500 stands for zero in the data rows.
Here are some numbered points:
c(610, 619, 714, 408, 284, 614, 586, 556, 414, 651, 535, 524, 771, 582, 542, 603, 419, 299, 572,
  487, 393, 330, 505, 278) 0
c(709, 597, 659, 445, 441, 480, 672, 575, 520, 550, 485, 413, 855, 500, 723, 476, 520, 106, 710,
  553, 475, 323, 491, 402) 1
c(274, 278, 287, 806, 575, 332, 445, 606, 527, 419, 451, 607, 519, 449, 423, 341, 397, 724, 451,
  612, 531, 559, 450, 603) 2
c(297, 525, 463, 589, 352, 568, 498, 692, 313, 353, 380, 488, 598, 482, 730, 369, 669, 311, 289,
  518, 497, 466, 593, 607) 3
c(618, 467, 529, 454, 437, 554, 433, 508, 514, 574, 571, 538, 578, 516, 408, 588, 440, 575, 545,
  495, 529, 458, 480, 504) 4
c(602, 579, 395, 455, 691, 294, 557, 371, 550, 473, 562, 478, 487, 472, 412, 593, 458, 649, 749,
  567, 381, 601, 482, 466) 5
c(743, 294, 477, 451, 228, 518, 422, 580, 419, 849, 594, 489, 851, 543, 372, 656, 499, 537, 820,
  720, 332, 219, 331, 332) 6
c(605, 445, 445, 473, 481, 539, 269, 407, 604, 627, 630, 626, 495, 514, 184, 701, 433, 779, 593,
  349, 536, 628, 408, 385) 7
c(618, 526, 308, 746, 534, 285, 721, 672, 506, 284, 397, 423, 880, 520, 711, 336, 532, 512, 627,
  639, 431, 297, 628, 442) 8
c(442, 468, 457, 485, 552, 503, 312, 437, 554, 499, 527, 567, 319, 466, 408, 477, 531, 603, 433,
  403, 604, 653, 413, 547) 9
c(517, 501, 493, 506, 478, 553, 481, 499, 500, 505, 523, 431, 439, 441, 507, 512, 557, 599, 460,
  521, 479, 468, 521, 594) 10
c(360, 569, 677, 458, 362, 592, 621, 580, 464, 414, 457, 428, 514, 435, 709, 484, 589, 350, 442,
  527, 541, 441, 571, 657) 11
c(389, 572, 572, 470, 362, 638, 500, 624, 423, 368, 357, 462, 479, 491, 684, 477, 773, 442, 359,
  494, 534, 450, 538, 627) 12
c(402, 493, 659, 493, 487, 571, 655, 499, 497, 404, 530, 569, 553, 514, 538, 498, 472, 361, 439,
  497, 484, 463, 647, 490) 13
c(424, 424, 489, 601, 558, 610, 131, 523, 476, 677, 428, 661, 230, 392, 177, 524, 566, 734, 474,
  320, 622, 792, 250, 503) 14
c(330, 570, 574, 415, 523, 575, 577, 501, 433, 322, 478, 505, 299, 374, 600, 460, 598, 362, 379,
  382, 565, 630, 639, 588) 15
c(492, 389, 509, 595, 700, 349, 453, 357, 637, 578, 504, 518, 431, 475, 359, 557, 332, 670, 646,
  531, 482, 599, 318, 369) 16
c(601, 473, 465, 546, 617, 530, 563, 495, 541, 610, 549, 400, 294, 533, 590, 484, 536, 598, 563,
  658, 541, 481, 531, 611) 17
c(204, 508, 560, 533, 527, 510, 617, 505, 456, 330, 419, 412, 280, 305, 605, 408, 526, 392, 330,
  600, 540, 455, 534, 646) 18
c(962, 500, 367, 452, 518, 350, 523, 514, 584, 754, 598, 505, 920, 709, 443, 544, 348, 592, 885,
  567, 372, 419, 434, 234) 19
c(366, 335, 525, 547, 697, 482, 618, 451, 551, 349, 452, 514, 436, 480, 697, 382, 552, 434, 460,
  540, 552, 626, 523, 447) 20
c(508, 455, 403, 475, 514, 597, 187, 424, 561, 616, 524, 604, 245, 471, 235, 514, 559, 758, 456,
  361, 610, 717, 365, 593) 21
c(444, 554, 590, 503, 462, 521, 585, 601, 457, 445, 431, 443, 488, 545, 739, 486, 567, 366, 423,
  508, 486, 389, 658, 539) 22
c(687, 473, 377, 539, 516, 544, 353, 510, 556, 558, 537, 388, 548, 480, 494, 547, 561, 652, 698,
  603, 475, 456, 437, 607) 23
Which two points above are nearest to each new point by angle, seen from the average point of the numbered points? Their numbers follow each, smallest number first.
c(439, 672, 433, 644, 849, 3, 999, 255, 632, 143, 571, 439, 616, 763, 841, 448, 351, 485, 537,
  548, 334, 510, 911, 573) 8 20
c(658, 371, 523, 523, 323, 531, 431, 536, 549, 725, 598, 498, 695, 525, 305, 646, 472, 635, 731,
  669, 352, 346, 329, 423) 4 6
c(560, 603, 626, 434, 251, 514, 554, 572, 473, 567, 493, 608, 764, 529, 592, 580, 511, 336, 584,
  358, 448, 427, 605, 328) 0 1
c(859, 487, 447, 471, 501, 445, 503, 536, 574, 682, 548, 536, 833, 652, 508, 534, 359, 476, 783,
  531, 437, 453, 448, 305) 6 19
c(579, 547, 428, 452, 633, 302, 713, 326, 623, 459, 550, 502, 553, 621, 572, 495, 416, 556, 606,
  588, 373, 516, 580, 429) 5 19
c(135, 529, 448, 570, 211, 655, 526, 796, 256, 353, 340, 430, 570, 378, 788, 256, 722, 299, 308,
  501, 513, 365, 667, 574) 3 12
c(429, 472, 470, 507, 523, 436, 538, 525, 456, 444, 437, 386, 501, 423, 583, 432, 574, 419, 540,
  645, 411, 459, 405, 537) 3 18
c(436, 528, 607, 548, 512, 394, 415, 388, 550, 582, 446, 317, 379, 336, 457, 432, 395, 280, 470,
  684, 681, 298, 186, 563) 16 18
c(823, 482, 423, 506, 507, 359, 509, 490, 584, 642, 578, 556, 822, 638, 445, 545, 363, 525, 809,
  527, 398, 411, 459, 286) 6 19
c(429, 533, 485, 512, 535, 443, 588, 435, 504, 465, 485, 526, 450, 533, 528, 493, 535, 493, 500,
  453, 452, 558, 548, 528) 15 20
c(671, 605, 567, 390, 410, 545, 631, 534, 523, 620, 533, 437, 735, 662, 633, 471, 560, 222, 638,
  482, 480, 415, 555, 455) 0 1
c(656, 626, 376, 403, 504, 427, 492, 434, 547, 576, 567, 519, 631, 619, 457, 514, 483, 498, 569,
  466, 474, 486, 508, 385) 5 19
c(388, 619, 572, 382, 534, 514, 624, 513, 460, 336, 475, 530, 396, 449, 618, 485, 516, 402, 422,
  396, 547, 568, 593, 554) 15 18
c(540, 598, 469, 463, 641, 238, 784, 336, 670, 405, 582, 528, 559, 656, 558, 481, 398, 496, 660,
  576, 406, 535, 599, 433) 5 8
c(379, 415, 500, 493, 549, 590, 582, 547, 476, 450, 505, 424, 477, 389, 516, 553, 618, 538, 465,
  693, 468, 450, 502, 629) 10 18
c(629, 428, 429, 559, 505, 448, 261, 498, 534, 506, 559, 507, 457, 462, 352, 606, 519, 781, 600,
  516, 518, 464, 332, 482) 7 23
c(604, 628, 666, 431, 280, 519, 593, 623, 520, 573, 494, 581, 812, 583, 594, 608, 454, 340, 596,
  350, 432, 401, 569, 307) 0 1
c(577, 264, 112, 601, 613, 279, 371, 495, 537, 404, 504, 550, 580, 602, 410, 370, 373, 733, 600,
  687, 499, 514, 434, 446) 2 16
c(583, 560, 558, 459, 426, 706, 383, 562, 424, 655, 535, 416, 343, 532, 502, 496, 574, 435, 367,
  415, 538, 471, 618, 555) 10 12
c(450, 538, 610, 512, 442, 474, 517, 405, 563, 623, 471, 278, 414, 335, 482, 391, 407, 185, 433,
  669, 681, 249, 183, 648) 11 18
c(391, 454, 390, 589, 574, 383, 534, 489, 432, 395, 450, 340, 494, 338, 508, 436, 542, 503, 529,
  711, 428, 434, 424, 547) 2 18
c(498, 521, 611, 511, 469, 390, 516, 358, 563, 526, 476, 294, 395, 337, 494, 436, 424, 224, 415,
  746, 637, 324, 256, 640) 11 18
c(270, 575, 657, 416, 413, 701, 516, 506, 450, 418, 468, 595, 360, 469, 502, 529, 569, 407, 242,
  319, 649, 560, 593, 583) 12 15
c(601, 511, 423, 612, 476, 405, 541, 650, 466, 415, 489, 467, 732, 505, 659, 452, 522, 534, 574,
  578, 429, 377, 511, 462) 1 8
c(600, 625, 545, 418, 397, 529, 525, 515, 479, 542, 558, 542, 666, 573, 528, 578, 520, 486, 534,
  386, 525, 504, 528, 386) 0 1
c(573, 471, 299, 487, 316, 630, 239, 693, 466, 568, 437, 491, 745, 510, 498, 383, 658, 504, 513,
  542, 471, 454, 415, 493) 6 23
c(506, 562, 586, 443, 506, 450, 731, 505, 473, 417, 534, 543, 562, 559, 637, 569, 411, 468, 550,
  475, 421, 450, 684, 458) 13 22
c(347, 501, 257, 713, 605, 329, 624, 628, 365, 257, 373, 457, 505, 395, 627, 332, 564, 712, 396,
  602, 414, 621, 606, 670) 2 8
c(607, 322, 411, 528, 519, 540, 236, 486, 576, 542, 555, 476, 430, 485, 351, 633, 451, 848, 531,
  551, 548, 412, 327, 470) 7 21
c(361, 493, 405, 422, 693, 449, 509, 338, 548, 325, 507, 512, 262, 438, 472, 422, 578, 612, 447,
  550, 525, 681, 462, 627) 9 20
c(408, 440, 487, 589, 735, 392, 527, 360, 544, 523, 566, 540, 340, 512, 275, 529, 407, 723, 519,
  483, 421, 632, 504, 461) 5 16
c(182, 382, 463, 594, 749, 453, 452, 214, 597, 318, 406, 641, 1, 328, 338, 392, 373, 561, 231,
  485, 730, 728, 440, 669) 9 18
c(454, 505, 516, 478, 568, 366, 793, 369, 496, 422, 581, 448, 510, 530, 526, 492, 435, 414, 489,
  652, 439, 411, 575, 491) 13 20
c(375, 506, 415, 450, 660, 472, 480, 345, 581, 375, 511, 527, 253, 412, 442, 481, 497, 634, 484,
  541, 584, 664, 431, 588) 9 21
